rotation steps, each row followed by its count of steps:
The counts run from 0 to 714.
[ 33.4 -38.5  -0.4 -26.3 -19.7  51.1 -16.4 -12.3 -25.8  18.0  19.6 -62.3
 -34.6  12.3  29.9  39.0  55.9  36.1  16.9 -24.9  21.6 -21.5   6.1  14.5
  -1.0  -3.0 -24.0   0.5   2.7  31.0  -8.6 -19.1 -11.1  34.4  11.2  32.9
 -28.4  39.8  23.5  -3.2   6.1  -2.3 -13.1   2.9 -32.2 -10.9   4.3 -34.8
   8.8  38.2  31.5  31.6 -34.4   4.7  -4.5  18.2 -41.1 -15.4   8.9  -1.0
  26.6  -1.5  -6.7] : 449
[ -1.7 -28.6 -21.5 -31.0 -37.2  42.8 -13.5 -33.7 -15.7  46.6   0.0 -43.4
 -14.7   4.7  36.2   5.8  59.6  43.1  30.9 -33.5  19.7 -26.1   9.9  20.5
 -14.7  -6.9 -26.3  21.7   1.1  28.5  -7.4 -17.9  -9.0  19.5  48.4  24.2
  -6.8  44.2  14.5   5.8  -8.2  -8.1 -29.8  -0.4 -21.6  -4.2 -19.8 -24.2
  -0.7  28.5  16.0  36.1 -21.8 -19.8 -18.5  25.5 -54.6  -1.6  -9.7  -3.8
  29.6  19.0   7.0] : 466
[ 19.8 -18.1  -8.2 -14.1 -25.6  55.1   1.8 -44.0 -24.2  18.8   0.6 -43.0
 -29.4  25.0  31.1  22.3  32.8  48.2  35.0   2.7  27.4 -31.6  17.6  15.3
  -9.4 -15.5 -21.4   8.3  19.3  41.9  -9.1   4.9  -7.4   3.2  21.6  35.7
 -45.2  23.8  33.7  10.3  -5.4  21.0 -34.5 -22.2  -4.4  -1.0 -25.7 -17.4
  18.1  45.5  21.6  22.6 -42.0 -32.5 -15.3  14.1 -41.7 -25.3   1.3  11.9
  19.4 -10.5   0.3] : 320
[ 21.5 -26.5   5.5 -10.7 -38.2  49.3 -15.7 -48.3 -17.2  41.1   4.6 -50.7
 -33.3   0.6  31.4  22.2  46.5  49.4  28.7 -21.0  19.7 -30.0  13.5  24.8
  -5.8 -10.6 -29.6  10.5  15.0  29.8 -11.3 -22.9 -23.6  19.7  34.0  13.1
 -28.8  34.9   9.3   0.7  -7.1  18.2 -34.5  -5.2  -8.8  -8.9 -10.8  -5.4
   7.4  50.5  11.1  28.8 -30.6 -16.5  -4.8  10.4 -42.6 -13.4   0.4   3.2
  24.5 -18.3   5.1] : 688
[  4.8 -20.0 -27.7 -10.5 -32.2  52.3  -5.9 -45.7 -16.3  28.9   8.2 -54.2
 -26.6  21.0  30.2  11.0  40.8  50.5  17.9 -10.2  17.4 -33.3  -5.0  12.6
 -10.1  -2.8   6.0  29.8   4.9  50.0  -8.4  -5.2  -7.9   3.4  33.1  37.3
 -20.6  24.0  28.8  10.3 -10.7   7.3 -22.9  -3.0 -40.4  -9.4  -8.1 -27.2
  19.7  32.4  18.0  20.2 -39.4 -22.6 -18.1  21.3 -29.1 -21.8 -15.9  -2.4
  40.7  -3.0  -8.8] : 200
[  2.5 -26.1 -11.7 -17.2 -34.5  50.8  -4.8 -44.0 -22.2  37.4   2.6 -45.8
 -29.2  19.5  31.9   9.7  57.0  45.5  15.5 -12.7   6.0 -30.2  -0.9  14.8
 -15.2 -15.1  -6.7  46.6  -4.3  41.9 -12.2 -27.3 -11.4   8.7  34.0  39.6
 -22.2  32.3  28.9  13.4 -17.5   6.7 -27.1  -5.2 -33.3 -21.7  -1.0  -4.8
  13.4  38.0  15.3   8.0 -19.5 -12.1  -4.9  37.5 -46.6 -20.1  -4.2   5.9
  40.1   7.8 -12.7] : 682
[ 35.7 -18.0   7.1 -12.0 -22.1  39.8  -4.8 -14.3 -29.1  11.1  -2.2 -58.7
 -30.9  21.9  17.7  38.0  55.6  36.1  18.8 -18.7  12.6  -0.5  17.4   4.5
 -17.4 -23.6 -24.6  26.0   2.0  33.1   2.0   6.9 -11.8  25.9  14.1  52.4
 -41.7  37.5  39.5   3.9  -8.8  13.0 -16.8 -11.2 -27.9  -9.9  -8.5  -2.4
   6.0  44.4  48.6  15.2 -38.5  -9.8 -16.8  22.5 -43.8 -19.2   9.2  -6.0
  30.1  -7.7   1.6] : 563
[ 17.9   4.2 -11.6 -10.6 -35.2  44.8   0.4 -46.2  -5.3  13.2   1.8 -65.2
 -29.3  24.7  26.2  24.4  53.6  41.4  20.7 -10.1  -3.4  -4.9  -1.3   3.1
 -28.3  -4.9 -15.6  18.3  -0.3  50.7   0.4  14.9   2.2  12.6  19.0  46.2
 -34.1  32.0  30.4  13.3  -5.4   3.3 -18.4  -3.8 -37.1  -4.1  -9.1 -10.7
  -0.2  32.1  39.5  15.3 -51.1  -5.6 -24.8  24.6 -27.3 -17.9  -8.2 -19.7
  20.4 -15.9  -0.5] : 1
[ 27.7 -14.5  19.9 -24.7 -30.7  37.8  -8.8 -29.1 -26.8  27.5   1.7 -42.7
 -37.5  -5.6  21.7  23.7  49.0  40.2  26.5 -32.9  25.5  -7.0   1.6  30.0
 -26.2 -14.7 -40.8  22.4  23.3  18.9 -16.8 -18.2 -15.9  14.2  34.9  28.7
 -23.1  32.0   6.7   2.6  -8.4  18.1 -18.0   3.1 -12.8 -19.3  -3.2  -5.8
  16.5  30.6  41.7  22.6 -47.0   2.3 -19.9  28.3 -50.0 -21.9   8.8 -22.5
  24.6  -9.2   3.1] : 679
[ -0.1 -18.2 -18.5 -22.2 -48.9  50.9 -10.7 -53.5  -4.5  45.9   5.7 -49.0
 -26.3   9.8  41.0   1.4  56.0  43.4  24.5 -24.1   5.7 -34.9   2.1  13.2
 -15.2   0.6 -24.0  27.0   5.0  42.3  -8.5 -24.5 -12.2   4.2  41.7  17.4
 -10.7  36.2   9.0  11.3  -5.1   2.8 -32.1  -3.7 -23.2  -8.1 -10.5 -10.0
  -4.1  34.5   9.5  20.7 -22.4 -14.6 -15.7  28.4 -42.6  -8.1  -9.7  -3.8
  23.4  -4.2  -5.5] : 493
[ 20.8 -38.1 -10.2 -37.6 -17.5  49.0 -12.6 -20.6 -36.1  26.9  11.0 -30.4
 -27.9  23.0  34.3  36.2  43.7  40.9  18.1  -8.6  25.2 -33.4  -0.6  18.5
 -18.9  -1.9 -34.2  12.0  -1.9  34.0 -20.7 -21.7  -3.7  17.5  24.8  41.1
 -20.5  38.1  25.1  -0.7   0.5 -11.4 -18.8  -9.2 -37.6 -18.3   9.9 -35.8
  20.9  17.5  25.4  25.2 -46.7 -14.0  -3.1  25.0 -52.1 -26.6  11.9  -3.4
  20.5  11.5  -6.4] : 543
[  2.3   1.5 -16.9 -24.1 -41.5  47.1  -3.6 -45.8   1.8  29.3  11.3 -60.9
 -28.7  16.0  33.8  12.8  54.0  44.8  24.3 -29.5  -2.5  -9.4  -9.7   8.3
 -28.9   3.8 -21.0  21.3   2.8  52.7  -2.5  -8.9   0.6   3.0  36.9  33.4
 -19.2  30.9  10.7   9.6  -1.0  -5.6 -16.3  -2.8 -38.8 -10.1  -5.4 -26.0
   2.1  16.4  31.1  19.5 -42.5   1.8 -24.7  28.0 -37.5 -18.2 -12.7 -24.6
  18.7  -0.9   1.4] : 2
[ 12.6 -22.1 -21.5 -23.9 -33.7  53.8  -7.6 -47.6 -19.4  29.6  18.5 -51.4
 -27.9  19.1  33.4  25.9  40.4  46.8  20.3  -0.3  14.9 -32.5  -9.9  21.5
 -20.7   2.1 -21.7  15.9   4.5  46.1 -17.6 -17.6  -1.7   7.5  21.9  37.2
 -20.4  25.3  14.1   3.5  -6.3  -0.9 -20.9  -0.5 -52.3 -16.9  13.6 -36.3
  22.8  17.2  24.0  16.7 -57.5 -10.5  -6.4  25.5 -31.7 -34.3  -2.5  -8.7
  24.3  -4.2  -9.6] : 7
[ 11.3 -22.1 -30.9 -27.3 -18.8  47.9  -4.9 -25.3 -24.5  16.2  11.3 -54.5
 -16.2  32.0  24.6  27.8  42.3  30.3  12.8 -17.0  18.6 -28.2   2.2   2.5
 -16.9  -4.8  -9.4  13.7  -4.0  48.4  -2.4   2.2   3.4  15.1  17.1  51.9
 -18.1  37.3  34.9   2.8   4.3  -1.9 -18.8 -11.9 -46.0  -9.2  -8.0 -45.5
  12.3  15.6  32.1  28.1 -46.5 -20.8  -6.9  28.7 -41.6 -17.0 -10.4   1.2
  26.9  12.9 -10.4] : 335
[ 24.1 -15.7  10.1 -26.7 -30.5  44.4 -10.1 -41.1 -21.4  25.1  16.6 -44.1
 -36.2   8.5  27.7  31.8  34.2  49.4  26.0 -12.4  20.4 -25.6  -0.5  21.6
 -20.9   1.1 -40.7   2.9  21.2  34.3 -16.8 -18.6  -6.6  13.4  29.8  23.4
 -26.7  21.8   8.6   2.3  -0.2  10.6 -22.0  -4.1 -31.7 -15.0   6.0 -26.7
  21.4  18.0  33.9  21.8 -65.5  -3.3  -8.7  21.8 -40.2 -37.5   1.7 -14.0
  17.0 -12.9  -2.4] : 8
[ 10.8 -22.9 -20.7 -21.5 -26.8  56.7  -4.1 -24.0 -15.3  16.5   2.5 -58.3
 -21.0  28.5  33.5  11.5  63.7  36.6  26.9 -30.3  11.0 -17.0  13.9  -1.1
  -4.7  -9.1  -4.1  21.5  -6.3  46.6   3.8   1.1  -1.5  16.7  17.6  41.9
 -31.3  41.6  44.8  17.1  -0.6   1.5 -21.6 -19.4 -18.0  -1.4 -30.1 -18.1
  -0.1  43.2  23.8  26.5 -13.8 -17.0 -23.2  25.6 -50.6   0.7 -11.0   7.0
  27.4   9.4  -1.5] : 447
[ 35.0 -22.2   3.1  -6.7 -31.7  38.5 -13.9 -43.9 -25.0  29.9  10.3 -51.0
 -37.4  14.1  30.2  33.8  44.0  50.5  24.1  -5.8  16.0 -24.2   9.4  29.8
 -14.5  -8.4 -36.0   4.6  10.1  32.8 -15.0 -12.3 -14.9  20.9  23.8  30.4
 -35.3  33.4  16.6  -4.1 -16.0  11.1 -22.4   6.1 -33.7 -10.0  13.7  -9.5
   8.0  38.2  22.3  21.4 -49.9  -8.2  -8.9  10.2 -33.4 -30.8   2.6  -4.8
  25.0 -25.2   1.6] : 94
[ 27.9 -27.2   6.9 -38.6 -16.2  50.3 -13.7 -20.0 -24.5  20.0  12.3 -52.8
 -39.3  12.5  31.9  36.5  44.7  42.4  33.3 -22.0  26.8 -19.0  -1.3  26.7
 -15.2   6.8 -44.1  -2.7  11.7  29.1 -15.5 -20.5   1.0  17.4  21.3  28.5
 -27.7  35.0  15.5   1.5   2.4  -5.2 -13.3 -11.2 -25.4 -10.4  -2.3 -36.4
  18.8  21.2  30.3  34.6 -50.3   3.4 -12.9  19.0 -41.1 -25.4   8.7 -10.7
  10.0  -5.4  -0.6] : 35
[ 33.7 -21.8  13.2 -27.9 -24.1  33.8 -11.0 -19.1 -28.5  22.0  -0.7 -47.3
 -27.7   4.7  14.8  31.2  45.6  34.2  28.7 -41.0  31.1  -4.2  16.4  12.4
 -17.1 -16.6 -46.1   4.0  11.8  19.7   4.3   6.6  -8.0  26.0  23.6  24.6
 -28.1  40.5  23.7   0.7   4.1  13.2 -18.5  -2.0 -16.5  -2.6 -17.3 -19.0
   1.2  23.8  54.3  40.1 -51.4  -6.0 -22.5  17.6 -50.8 -16.9   7.0 -16.0
  24.7  -6.5  13.6] : 558
[  2.4  -7.3 -13.8 -28.9 -46.3  29.5  -4.1 -38.4  -6.9  31.9 -10.4 -43.9
 -18.2  21.1  26.0  13.8  62.6  35.3  23.1 -25.4  -2.3  -8.4   2.8   5.8
 -42.7 -15.6 -35.9  27.7  -9.6  36.9   0.5  -6.5  -1.8   9.2  41.2  40.2
 -14.2  40.1  19.2   8.2 -10.1  -2.8 -26.7  -2.1 -35.2 -15.1  -4.8  -3.5
  -8.5  20.9  39.2  15.9 -37.6 -10.8 -13.8  35.5 -55.5  -8.1  -7.7 -15.8
  20.0  13.2  -4.0] : 578
[ 16.3 -20.6 -22.5 -28.6 -17.1  46.8  -4.7 -22.1 -23.1  11.8   7.0 -52.5
 -15.2  31.4  23.8  28.3  49.6  34.8  21.8 -11.0  16.2 -15.7   8.0   3.6
 -13.8  -7.5 -17.2  14.7 -10.2  49.0  -3.5   8.4   8.8  15.6  19.8  51.0
 -32.5  36.5  45.3   7.7   3.9  -8.1 -14.1 -15.0 -44.4   1.5 -18.4 -41.8
  10.7  24.2  35.8  30.7 -48.3 -22.6 -17.5  19.9 -38.6 -16.7 -10.1  -4.0
  24.8   8.2  -1.8] : 141
[  6.0 -20.7 -26.0 -24.8 -27.4  44.7  -6.2 -26.8 -25.5  29.6  -6.8 -41.2
 -16.6  26.9  24.3  12.0  54.8  33.0  24.0 -17.4  21.7 -22.5  23.3  -5.1
 -12.8 -26.9 -14.4  33.7  -6.0  31.7   2.0  -2.8  -2.5  14.8  37.4  38.1
 -27.6  41.3  43.6  13.6  -8.4   5.8 -29.5 -16.5 -16.9  -8.4 -27.6 -14.5
   6.2  36.9  26.3  28.1 -22.9 -39.0  -8.2  29.6 -60.1  -0.8 -10.4  11.6
  31.2  17.8  -2.5] : 159
[ 15.2 -42.3 -19.6 -28.7 -27.7  55.2 -14.9 -25.7 -30.1  28.1  19.6 -50.5
 -27.6  22.5  39.9  32.0  47.3  42.9  21.8  -5.5  16.3 -39.1   2.0  11.9
 -10.6   4.2 -33.5   1.4  -2.3  37.5 -12.2 -29.5  -6.5  23.6  19.6  27.9
 -25.7  39.0  27.8  -1.3   0.5  -8.5 -27.9 -12.7 -33.9 -14.7   4.7 -35.6
   3.9  32.5   5.5  30.5 -32.1 -16.8   4.8  19.9 -42.2 -14.6   4.6  13.0
  12.0   4.9 -11.9] : 435
[ 19.5 -14.6  10.4 -26.5 -45.1  43.5 -11.2 -42.1  -8.5  33.2  13.8 -53.4
 -37.9   3.5  37.4  29.9  47.9  49.5  29.6 -23.0   8.7 -26.6  -7.2  23.9
 -26.1   6.4 -47.0   1.8  18.6  37.6 -14.8 -28.4  -9.4   9.4  31.6  20.7
 -21.6  29.0  -2.5   0.4   0.7  -0.9 -25.9  -7.8 -22.6 -12.5   4.7 -16.8
   5.2  24.7  19.5  20.9 -48.8   5.8 -13.3  23.2 -41.7 -23.3   5.7 -15.4
   4.4 -15.5  -0.2] : 404
[  1.6  -7.5 -12.1 -31.0 -34.1  47.9  -2.1 -42.5  -3.0  16.8  -2.6 -48.7
 -26.5  21.8  37.9  15.6  49.9  45.0  39.3 -10.6   9.4 -16.1   0.5  14.0
 -32.3   4.5 -37.8   8.7   2.7  47.4  -8.2  -0.1  13.8  -5.5  31.9  42.5
 -27.9  34.2  24.7  12.8  -6.3 -16.2 -23.5 -21.7 -15.9  -1.9 -25.6 -26.4
   9.3  24.3  23.5  26.4 -45.2 -13.5 -36.1  17.2 -46.1 -10.7  -5.4 -11.0
   1.3  -1.9   0.3] : 123
[ 33.4 -17.9   9.7 -23.1 -20.3  43.3  -7.7 -17.7 -18.2   5.9  -2.6 -53.2
 -33.1  25.5  25.2  35.1  60.9  35.6  35.0 -15.1  10.8   5.3   9.7  10.7
 -29.4 -14.7 -46.5   9.0   4.4  31.0  -6.7   5.3   2.7  14.1  19.5  47.8
 -40.9  41.3  34.2  10.7  -7.2  -5.6 -14.7 -18.1 -14.2  -7.7 -16.4 -11.8
   1.3  34.7  37.3  20.8 -37.4  -2.4 -27.1  16.3 -51.0 -14.7  13.1 -10.7
   6.4  -6.2   7.4] : 149
[ 29.1 -24.8  -1.6 -14.0 -20.7  52.9  -6.4 -34.5 -26.8  19.5   4.8 -47.0
 -34.3  21.7  29.5  28.6  34.0  45.3  36.5   1.2  33.3 -33.3  24.0  17.3
  -7.4 -11.9 -30.2  -1.2  19.5  30.8  -9.3  -0.9  -3.5  15.6  15.8  27.5
 -41.7  27.5  34.6   4.9  -1.8  17.9 -39.3 -21.9  -5.5  -4.0 -22.1 -21.3
  14.4  45.4  20.0  26.2 -43.6 -28.8 -10.5   8.2 -42.3 -16.5   6.6  16.5
  11.1 -16.2  -7.9] : 126
[ 24.3 -18.9  14.6 -26.2 -24.3  53.9  -8.9 -28.3  -9.5  12.1   0.7 -46.4
 -41.3  13.6  35.9  23.2  51.4  40.0  45.5 -20.1  17.1 -14.3  11.1  14.5
 -20.0  -2.5 -45.9   2.1  19.0  34.9 -13.5 -17.3  -3.7   6.4  25.3  29.0
 -39.7  34.1  20.3  14.1   4.1   3.6 -24.4 -29.3  10.8  -7.4 -26.9 -12.4
   5.7  46.1  26.9  25.7 -31.1  -4.7 -24.3  17.5 -55.8 -14.0  15.4   2.3
  -3.9 -16.9   6.8] : 432
[ 36.2 -22.3   9.7 -20.6 -20.6  51.9 -12.0 -31.2 -22.1   9.4  19.5 -58.0
 -43.4  22.3  34.2  40.2  42.8  47.0  25.5  -0.1  11.2 -21.8   4.8  16.4
 -14.0   3.4 -37.6  -4.8  12.4  37.6 -14.5 -15.3  -6.4  17.9  11.6  32.9
 -42.7  31.0  22.2  -1.0   0.9   6.8 -22.9 -16.0 -24.3  -8.1   7.7 -18.2
   6.4  42.8  25.3  18.1 -44.8   2.1  -5.4  16.0 -37.0 -31.1  14.1  -0.7
   1.4 -22.2  -3.1] : 121
